Turns in one plane each, and the order they were made in; the first pair answered:
turn gelu:
-35	-14	11	-18	-11	26	-8	-24 => -9	28	26	-9	-5	16	-37	2
-3	4	-7	-4	16	23	-2	-1 => 9	11	-6	4	19	13	-9	8
24	17	22	7	6	-37	-14	21 => 7	-34	5	7	1	-42	19	0
6	5	-11	18	13	8	15	3 => 1	3	-11	14	11	13	18	-1
turn Nane:
0	-1	25	-13	-4	-3	-11	1 => -10	-4	16	-17	-4	12	-1	-9
7	-10	20	-5	-10	3	-7	15 => -3	-4	12	-11	-10	22	0	6
-10	3	39	-30	-13	0	-26	1 => -26	-16	26	-34	-15	12	-6	-15
turn tonop:
1	-3	-2	1	3	1	-2	2 => -1	-3	0	-1	2	2	-3	1
-8	13	8	-8	-1	11	4	-21 => 4	22	-7	4	5	10	7	-15
4	-12	21	-21	-19	-36	-19	6 => 28	7	-12	10	-6	-38	-10	19
turn dul:
-1	-10	-5	-3	-4	-8	-2	4 => 0	3	2	-7	-4	-3	-10	6
0	-45	33	-19	-11	-23	-22	8 => -1	32	21	-22	-3	34	-37	11
-14	-23	-14	12	0	-10	28	-15 => -8	-10	31	-7	-7	-28	-8	-1

Between the rows of a pair lie two turns.
9	20	-8	2	8	6	-3	8 => 16	6	-4	7	8	-13	-3	12
Nane Nane
17	13	6	12	2	-11	-7	10 => -11	-16	-2	-1	-4	8	16	-15
gelu gelu
-9	-12	6	-14	-4	8	8	-11 => 4	-15	14	-8	-3	-13	-1	-1
Nane gelu
-4	7	-20	7	15	18	7	0 => 7	18	-11	10	17	9	-6	11
Nane Nane
21	15	5	7	-13	-17	-16	29 => 9	36	-6	1	-12	17	-12	20
gelu Nane
-13	-5	45	-26	-10	8	-26	4 => -4	8	45	-21	-7	7	-33	11
Nane gelu
10	1	-8	13	4	-7	0	6 => -9	-1	-8	0	-1	14	6	-9
gelu gelu
1	-14	8	7	5	-9	-5	5 => 6	4	2	12	8	-2	-10	10
Nane gelu
-7	-2	24	-13	-3	-6	-1	-10 => -3	23	3	-4	3	15	4	-9
gelu dul
-12	1	-15	-7	-3	8	10	-6 => -7	-7	-19	-2	-2	-2	14	-2
gelu dul
9	3	-16	10	5	-2	3	3 => 2	16	-10	1	3	11	-4	1
dul Nane
-12	22	-2	-9	2	15	-1	-4 => -21	-4	4	-16	-4	7	5	-12
Nane gelu
6	12	-17	7	0	13	9	-4 => 10	8	-18	12	1	5	10	-1
gelu gelu
0	-21	-11	1	-3	-14	8	0 => 12	-5	-11	8	1	-19	-1	11
Nane gelu
-23	-11	31	-25	-10	1	-12	-4 => -11	-38	14	-7	-6	-24	5	-2
dul Nane
-23	-36	11	-24	-5	8	11	-19 => -16	-37	24	-25	-6	-6	1	-11
gelu Nane
-7	-9	-8	0	-3	-2	11	-11 => -1	-11	3	-1	-4	-16	1	-4
gelu Nane
4	16	-12	12	7	22	4	-6 => 18	20	-2	17	8	4	-8	6
Nane Nane
-6	-8	40	-20	-12	-18	-26	7 => -13	-47	-9	2	-7	-15	21	-11
dul Nane
3	4	-26	19	12	19	22	-9 => 17	-20	-13	25	12	-17	16	1
gelu Nane
1	-6	12	-1	-9	-10	-17	-1 => -8	-12	9	-4	-11	-3	-11	-7
gelu gelu
-12	-21	12	-6	-4	-6	6	-9 => -11	-12	23	-11	-5	-6	-4	-5
gelu Nane
-11	2	21	-18	0	14	-7	-15 => 6	28	10	-4	9	14	-12	-2
dul gelu
18	5	-8	4	-2	-29	6	2 => 16	25	2	-2	-3	-19	-6	4
gelu Nane
12	-12	-32	24	14	-5	34	-2 => 18	41	21	-1	9	0	-21	19
dul dul
-10	-11	-27	7	7	16	27	-14 => 13	36	-12	12	12	13	-5	10
gelu gelu
2	-2	9	0	1	-10	-15	4 => -11	-9	-6	-1	0	8	1	-10
Nane dul
-1	-8	-26	15	1	-4	17	-4 => 15	8	-13	20	4	-19	-1	12
Nane dul
-8	-9	-2	-9	-5	1	11	-8 => 5	19	-3	-2	1	4	-2	3
Nane dul
13	16	-19	16	11	8	8	8 => 17	3	14	6	4	-20	-12	16
dul dul
-11	6	0	-11	-3	19	3	-5 => -8	-15	-9	-4	-2	7	14	-8
gelu Nane
11	34	17	-3	-2	6	-28	21 => -14	28	4	-15	-6	37	-9	-1
Nane gelu
23	-14	-3	24	10	-8	9	5 => 0	10	-1	4	7	36	7	-11
dul Nane
10	-29	-32	8	6	-3	25	-6 => 22	-26	-25	14	8	-19	17	5
Nane gelu
-4	-13	17	-5	-1	-1	-13	11 => -14	-6	-4	-3	1	24	1	1
Nane dul
-4	-6	-11	2	5	2	10	-6 => 0	-11	-6	2	4	-9	7	-2
Nane gelu
-7	6	-20	9	6	20	4	-1 => -19	-19	2	-7	-3	10	1	-8
tonop dul
-36	-6	-9	-19	4	14	13	-15 => -22	-29	10	-15	2	-26	2	-3
Nane gelu
7	-5	47	-17	-2	-26	-26	12 => 35	31	-9	26	16	-14	-8	25
dul gelu
-1	9	-3	1	-1	14	5	1 => -6	1	1	-4	-4	14	7	-3
dul gelu
13	11	-11	7	8	2	1	3 => 12	-10	2	2	5	-15	-2	2
gelu dul
-1	3	3	-6	5	6	2	-3 => 5	6	-2	1	7	3	3	0
tonop gelu
-7	-33	-19	14	19	-33	31	-13 => 8	-11	26	2	15	-55	-11	8
gelu Nane
-9	-13	6	11	-10	-5	10	-1 => -8	13	14	6	-10	6	-4	4
gelu gelu
10	8	30	-13	-10	-1	1	-3 => 23	24	6	6	0	5	9	4
dul gelu
-4	12	-20	24	9	10	16	1 => -14	-12	-16	17	4	6	24	-8
Nane gelu
10	-7	-7	15	-6	-20	3	14 => -20	3	-2	-10	-13	19	5	-6
gelu gelu
-17	-36	1	-6	-9	-2	22	-12 => 9	36	-16	13	4	21	3	11
Nane dul
10	6	15	-6	-3	-13	-7	9 => -10	-12	-1	-10	-6	5	15	-10
Nane dul
7	4	0	8	-4	-5	0	10 => 1	10	-5	7	-4	7	4	6
Nane gelu
-9	-1	0	-18	-1	16	0	-4 => -8	-13	8	-18	-3	4	0	-2
dul dul
3	-3	-1	8	12	13	18	-5 => 7	12	18	1	10	10	-2	2
dul Nane
14	2	-12	11	7	-19	-2	12 => 13	17	-4	6	5	-11	-12	15
gelu Nane
18	-4	-13	23	10	-16	8	8 => 21	12	4	16	8	-17	-10	16
gelu Nane
-7	16	10	-6	5	10	-9	-8 => -11	4	-8	1	6	13	8	-16
gelu Nane
1	-8	23	-2	-2	1	-3	8 => -1	-20	6	5	-1	4	13	2
dul Nane
-1	-14	-19	17	1	-7	15	-8 => 13	8	-15	23	6	-11	2	6
Nane dul
-14	-27	-2	-13	4	-19	17	-1 => -9	24	16	-22	6	1	-12	11
gelu gelu
-4	12	6	-12	-6	10	-13	-3 => 4	4	10	-8	-5	-8	-17	3
Nane Nane
-17	19	-27	-1	-4	38	-4	-5 => -31	-31	-13	-12	-13	15	5	-17
Nane gelu
-4	-16	9	-8	-6	1	-3	-1 => -5	-10	11	-11	-5	5	-6	-1
gelu Nane
30	3	-3	22	8	-20	3	15 => 29	16	-9	23	10	-9	4	15
dul dul
-9	-14	6	-13	-5	0	-1	-6 => 5	4	12	-7	-2	-7	-14	7
gelu gelu
-4	-12	32	-23	-10	-17	-34	8 => -12	-50	-15	-4	-6	-12	12	-11
dul Nane
18	3	-3	15	5	-14	-1	14 => 7	-6	21	-2	-3	-16	-10	9
gelu dul
4	-24	6	-24	3	-12	-5	-7 => 6	1	14	-28	4	-3	-19	-2
gelu gelu
20	25	0	3	9	-17	-17	21 => -6	0	27	-26	-4	-16	-20	5
tonop tonop
-14	-14	13	-20	11	8	-2	-9 => -5	18	5	-12	17	21	-9	-1
Nane dul
10	-6	-14	10	11	-10	13	4 => -7	12	-6	-7	7	19	8	-6
gelu gelu
-1	20	-10	5	2	21	2	-2 => 7	-4	19	-1	-4	-17	-13	7
Nane dul
-15	-14	0	-3	18	-26	6	-6 => -28	2	4	-15	16	-1	2	-14
dul Nane
-12	-8	4	-11	-13	21	-1	-23 => -7	-25	1	-5	-13	6	6	-22
gelu Nane
-8	-10	-18	-10	-5	16	15	-19 => -3	-16	-22	-4	-4	8	17	-15
gelu dul
10	7	-13	9	8	-8	4	-3 => 4	-9	5	-2	2	-19	-2	-6
gelu dul
8	-13	2	5	6	-19	-3	4 => 14	12	-5	11	10	-6	-7	9
Nane gelu
-4	-7	11	6	1	-10	-9	-4 => -11	0	-5	8	3	9	2	-12
Nane dul
-9	11	-5	-1	-9	13	12	-14 => -4	-10	-8	5	-9	-5	19	-13
gelu Nane
-7	-6	-4	-4	-3	-17	5	2 => -7	15	-10	-3	0	1	4	2
dul dul
19	2	7	1	-1	-18	-10	13 => 10	8	17	-12	-5	-8	-16	8
gelu dul
12	49	6	-3	0	22	-23	18 => 12	-45	3	6	-6	-38	9	8
dul dul
-18	5	0	-8	-2	20	4	-10 => -3	-22	-7	8	0	-13	12	-3
tonop Nane
5	-14	10	-7	-4	-2	1	-11 => 8	9	-4	-1	2	15	3	-10
Nane dul
-9	7	-15	7	3	16	8	-12 => -5	2	22	-6	-3	-9	-16	-2
dul dul
13	-1	-10	13	2	-34	-3	18 => -30	-1	-8	-19	-8	16	11	-13
gelu gelu
-5	-13	-4	4	-7	-4	5	2 => 1	6	-11	9	-3	5	3	6
Nane dul
-15	-17	-24	2	4	21	24	-19 => -9	18	30	-21	-2	13	-25	0
dul dul
13	8	21	5	3	-17	-19	17 => 17	6	-17	26	10	-7	6	12
dul gelu
2	26	-39	15	10	37	21	-4 => -32	-25	-5	-22	-7	31	24	-27
dul gelu
-3	9	27	-13	2	4	-20	-1 => -18	-5	16	-16	0	17	-4	-16
Nane dul
-6	11	-12	-3	-12	9	2	-6 => 8	6	-14	9	-9	-9	-1	4
gelu gelu
-15	-4	-9	-2	1	16	15	-7 => -17	-1	15	-15	-4	9	-3	-2
dul gelu
9	11	-5	3	1	-11	-12	4 => 7	-7	-8	4	0	-18	-3	0
Nane Nane
12	-16	5	1	-7	-28	-8	20 => 8	12	-32	12	0	11	11	12
dul dul
15	-32	-22	17	12	-16	-8	16 => 21	-5	-31	23	17	-2	-12	20
Nane gelu
-31	5	13	-11	-8	22	0	-17 => -12	30	24	-5	-5	10	-21	1
Nane dul
2	18	17	-17	-1	11	-6	5 => 9	22	-9	-2	5	16	8	6
dul gelu
0	-3	-15	11	5	11	-2	-2 => 5	-12	-10	14	5	-3	-4	2
gelu Nane
-8	3	-7	-6	-3	38	-1	-13 => 15	10	22	-4	-2	3	-29	9
Nane dul
-8	-4	-17	-8	-11	22	23	-33 => 33	34	-5	11	-1	-6	-9	3
gelu gelu
25	-8	-5	-20	13	-20	-14	0 => 20	13	-2	-27	12	-1	-20	-1
gelu Nane
-6	13	11	-7	-7	5	6	8 => -10	6	0	-4	-6	10	16	3
gelu Nane
-12	-2	-24	5	-3	-1	15	-8 => -14	-17	-12	-1	-6	-13	12	-8
gelu dul
-4	-2	-14	3	1	13	17	-8 => 3	18	15	-6	-2	2	-12	7
dul Nane
1	11	-9	-5	4	5	2	1 => 5	1	-13	0	6	-5	5	2
gelu gelu
-10	8	31	-15	-15	2	-23	4 => 1	-35	-3	12	-9	-23	9	0
dul Nane
11	-29	-11	-4	-1	-16	16	-15 => 13	-17	19	-16	-4	-25	-8	-5
dul gelu
-15	-29	0	-5	-4	1	14	-16 => -7	-28	19	-7	-5	-16	-2	-6
gelu Nane
5	-11	-7	7	-1	-14	9	3 => 4	1	-15	11	1	-3	11	3
Nane dul
-6	-7	-36	-15	9	26	31	-6 => 33	23	0	-8	14	-16	-14	33
Nane dul
-1	-13	-25	-1	2	24	13	-10 => 21	20	-15	8	7	14	-11	13
gelu gelu
8	17	-6	2	5	4	0	8 => 10	-6	4	1	2	-16	0	8
dul dul
4	-2	-13	5	7	6	8	-2 => 10	-9	-6	7	6	-8	3	3
gelu Nane
-4	27	7	1	16	-6	-3	9 => -18	21	0	-7	14	10	7	-3
Nane gelu
-15	-27	45	-32	-12	-12	-12	5 => -27	18	-6	-20	-3	52	13	-9
Nane dul
3	-15	-7	6	-1	-10	7	-6 => -9	8	4	-9	-4	13	-2	-11
dul Nane
-25	-14	-6	-16	-8	22	23	-3 => -16	-9	-22	-2	-2	21	30	1
gelu dul
10	-14	21	-8	3	-24	-27	6 => -14	-27	18	-22	-3	-1	-14	-14
gelu gelu
-1	5	9	-3	0	-3	-7	8 => -6	-13	3	-3	-1	-5	3	2
gelu gelu
8	-3	11	-7	-13	-16	-2	1 => 13	17	6	-2	-10	-6	-5	5
Nane gelu
-17	6	7	-14	-4	28	-2	-21 => 6	-29	-14	15	2	-12	15	-12
tonop Nane
7	-24	1	3	-8	-19	0	1 => 3	2	-24	9	-3	14	12	-5
Nane dul
3	13	21	-8	-3	-16	-16	0 => -8	-19	9	-8	-6	-19	5	-14
gelu gelu
10	21	-20	18	3	4	11	5 => -13	-17	-11	0	-7	4	24	-15
dul gelu
-17	-12	-14	-5	-5	2	13	-4 => -13	8	13	-15	-7	-2	-13	7
dul Nane
1	24	-16	0	4	27	2	4 => 20	24	-2	7	5	-1	-13	20
Nane Nane
-8	-7	3	-9	2	-6	-9	-7 => -10	-2	-11	-4	4	6	-2	-10
dul dul
16	29	-3	22	-3	26	-1	-8 => 31	18	0	32	-2	0	-6	3
dul Nane
-10	-9	4	-11	3	-1	31	-12 => -8	20	18	-20	3	11	12	-5
dul dul
-10	12	12	6	-6	-14	-23	14 => -32	-14	-1	-2	-10	1	1	-7
Nane dul
0	-23	-18	11	2	-10	25	-4 => -15	20	13	-17	-5	23	-5	-5
dul Nane
7	-8	-16	14	-13	-24	-3	23 => -22	-20	5	-15	-25	-6	-5	5
tonop gelu
18	48	8	10	-5	5	-17	14 => 2	14	-36	23	-3	20	28	-9
dul gelu
-9	13	-22	10	-1	4	21	-7 => -6	-14	-10	8	-4	-22	21	-6
gelu dul
17	8	14	11	7	-30	-19	16 => -9	-8	-31	13	8	10	24	-13
dul Nane
2	28	14	-8	0	9	-21	8 => -9	19	-16	-2	2	29	6	-8
gelu Nane
29	-7	-5	16	2	-22	-3	10 => 10	-12	28	-14	-9	-15	-17	1
gelu dul
-9	6	18	-14	-3	-2	-15	2 => -18	8	2	-13	-1	17	-2	-8
gelu Nane
-4	-12	16	-9	-11	-16	0	18 => -15	-20	7	-12	-12	-4	12	6
Nane Nane
-6	14	0	6	-8	7	-2	2 => -14	2	0	2	-10	8	4	-5
Nane gelu
-1	22	-29	5	15	30	10	-11 => 24	31	6	6	15	-8	-24	13
dul Nane
-9	-10	-3	-8	-1	11	11	-8 => 9	18	3	-1	5	6	-7	8
Nane dul
25	18	-11	13	9	1	-17	14 => 24	-8	5	6	5	-21	-19	13
gelu dul
8	-8	-25	8	1	6	5	3 => 4	16	-5	-7	-2	18	-14	7
dul Nane
11	19	28	-1	-6	-3	-29	15 => 10	-23	24	3	-9	-28	-13	9
Nane Nane
15	-9	-28	16	19	-1	0	-6 => 11	-2	-31	14	19	9	0	-8
Nane Nane
-10	38	-23	-12	10	53	24	-3 => 22	10	46	-18	3	-32	-25	31
Nane dul
20	15	-5	4	13	-20	-8	18 => -17	-15	-14	-16	4	8	19	-14
gelu gelu
2	28	15	-9	-6	10	-15	1 => -11	-10	24	-19	-13	-2	-5	-11
Nane dul
4	-19	-7	-13	-10	3	-5	-3 => 3	-12	-1	-17	-12	6	-11	-2
dul Nane
-2	-37	8	-7	7	-20	8	-24 => 27	-7	11	8	14	-35	-13	0
Nane gelu
6	7	8	-9	-11	9	-6	6 => 10	9	-8	0	-7	13	2	6
dul gelu
-3	16	13	-2	5	10	-26	5 => -21	-5	0	-7	3	23	-5	-13
dul tonop
6	21	-20	1	-6	19	-6	9 => 18	-9	-21	12	-5	-14	0	14
gelu dul
-4	3	-9	1	6	12	-2	-7 => 7	2	-10	9	8	-1	-5	2
gelu gelu
-1	2	13	-3	-12	-15	-9	-17 => -3	-8	-1	2	-11	-11	5	-23
dul Nane
-2	-12	20	-18	-8	3	-16	-10 => 19	20	5	1	1	5	-21	5
dul gelu
13	7	-4	14	0	-15	-6	6 => -15	0	-4	-5	-7	14	4	-16
Nane tonop
20	-6	25	2	3	-5	-8	-1 => 12	11	-1	7	6	26	7	-10
Nane tonop
-9	14	21	-8	-10	6	-19	-8 => -2	0	26	-3	-9	-14	-20	-4
Nane Nane
7	6	-26	14	7	13	13	-5 => 8	-28	-7	8	2	-17	10	-4
gelu dul
17	24	15	0	-2	-2	-21	-3 => 3	-28	-3	3	-5	-11	10	-20
gelu gelu
0	0	14	-2	-7	-1	-12	-8 => 2	-11	10	2	-7	-9	-7	-8
gelu gelu
-3	9	-26	5	-7	7	19	8 => -2	-19	-12	1	-12	-19	18	8
gelu dul
-3	-31	-4	0	0	-3	4	-19 => -11	-4	-7	-6	1	25	0	-23
Nane Nane
-5	13	-7	-8	-1	17	17	-7 => 13	15	14	-4	-1	-13	-2	10
dul Nane
20	-11	-20	17	10	-10	5	8 => 9	-12	-27	14	9	5	14	-1
Nane Nane
12	-4	16	-4	4	0	-11	9 => 17	-7	9	2	7	-5	-6	10
gelu tonop
29	2	-14	17	3	6	7	-19 => 12	-23	2	-1	-5	4	10	-31
dul gelu
-3	12	29	-33	-13	-3	-2	2 => 1	0	31	-30	-14	-16	0	4
Nane Nane
-8	-25	9	-6	-4	-12	2	-7 => -4	16	-16	5	4	21	6	-4
Nane dul
27	11	-15	23	0	2	7	5 => 17	25	-12	12	-1	23	4	-1
dul Nane
-10	-21	17	-16	-10	-15	-11	-3 => -16	18	1	-15	-5	24	-12	-6
gelu dul
-6	25	1	5	7	25	-14	-6 => -22	-7	4	-5	0	23	-1	-20
Nane gelu
-30	-28	0	-17	-3	14	20	-22 => -25	-7	-19	-6	4	31	25	-21
gelu dul
9	-45	-6	8	-3	-28	15	-5 => 8	42	-15	4	4	34	-5	1
dul dul
6	23	-4	3	-2	-9	1	8 => -4	5	-17	3	-3	-4	20	-3
dul gelu
-17	-20	-5	10	-5	-6	7	-6 => -25	-11	2	0	-7	7	2	-10
gelu dul
1	-2	-13	3	4	7	17	7 => -1	-17	-2	-3	0	-6	15	6
gelu dul
-3	28	-7	-1	-1	25	-2	2 => 21	9	-2	15	1	-18	-8	19
dul Nane
-11	12	-6	19	3	20	-29	15 => -28	-6	-8	9	-2	30	-17	-1
Nane gelu
-9	-37	3	-6	-3	-9	19	-9 => 18	-7	-22	24	9	-10	20	9
tonop tonop
16	-2	-11	11	8	0	18	-5 => 8	-20	11	-3	1	-12	10	-8
gelu dul
26	17	-14	16	4	-8	-11	16 => 5	19	-29	7	2	25	4	-3
Nane gelu
10	-7	-1	9	1	-15	-2	8 => -8	-16	7	-8	-6	-2	1	-5
tonop gelu
-5	23	-8	-8	0	18	3	5 => -19	-6	-4	-17	-5	13	12	-6
Nane gelu
9	-30	-23	9	-14	-3	16	-9 => 5	-29	17	-12	-22	-14	-9	-5
dul gelu
0	11	13	0	-3	1	-12	-1 => -10	-7	11	-6	-6	4	-2	-10
Nane dul
6	-27	9	1	-13	-27	5	6 => 23	11	3	14	-5	-20	-8	21
Nane gelu
-2	-16	9	1	-2	-5	6	3 => -1	-5	18	-4	-2	-1	-4	6
gelu Nane
7	-10	7	-5	-5	-9	-9	-1 => 3	4	8	-9	-5	3	-13	-2
gelu Nane
-11	-13	-5	-13	5	14	17	-18 => 6	6	-22	6	13	13	18	-7
tonop tonop
2	-27	29	-9	-7	-3	12	-3 => 16	-24	-2	15	1	-6	27	2
tonop tonop
-7	-19	36	-3	4	-32	-19	6 => -27	-39	20	-8	1	-14	4	-14
Nane Nane
3	-4	26	-20	-3	3	-8	5 => 15	-13	-16	8	6	0	20	5
tonop gelu
-6	27	7	-14	0	-3	-9	3 => 7	27	-12	3	6	-10	0	9
gelu dul
-1	-17	-10	-4	1	-22	9	8 => -15	14	2	-22	-2	9	-4	4
gelu gelu
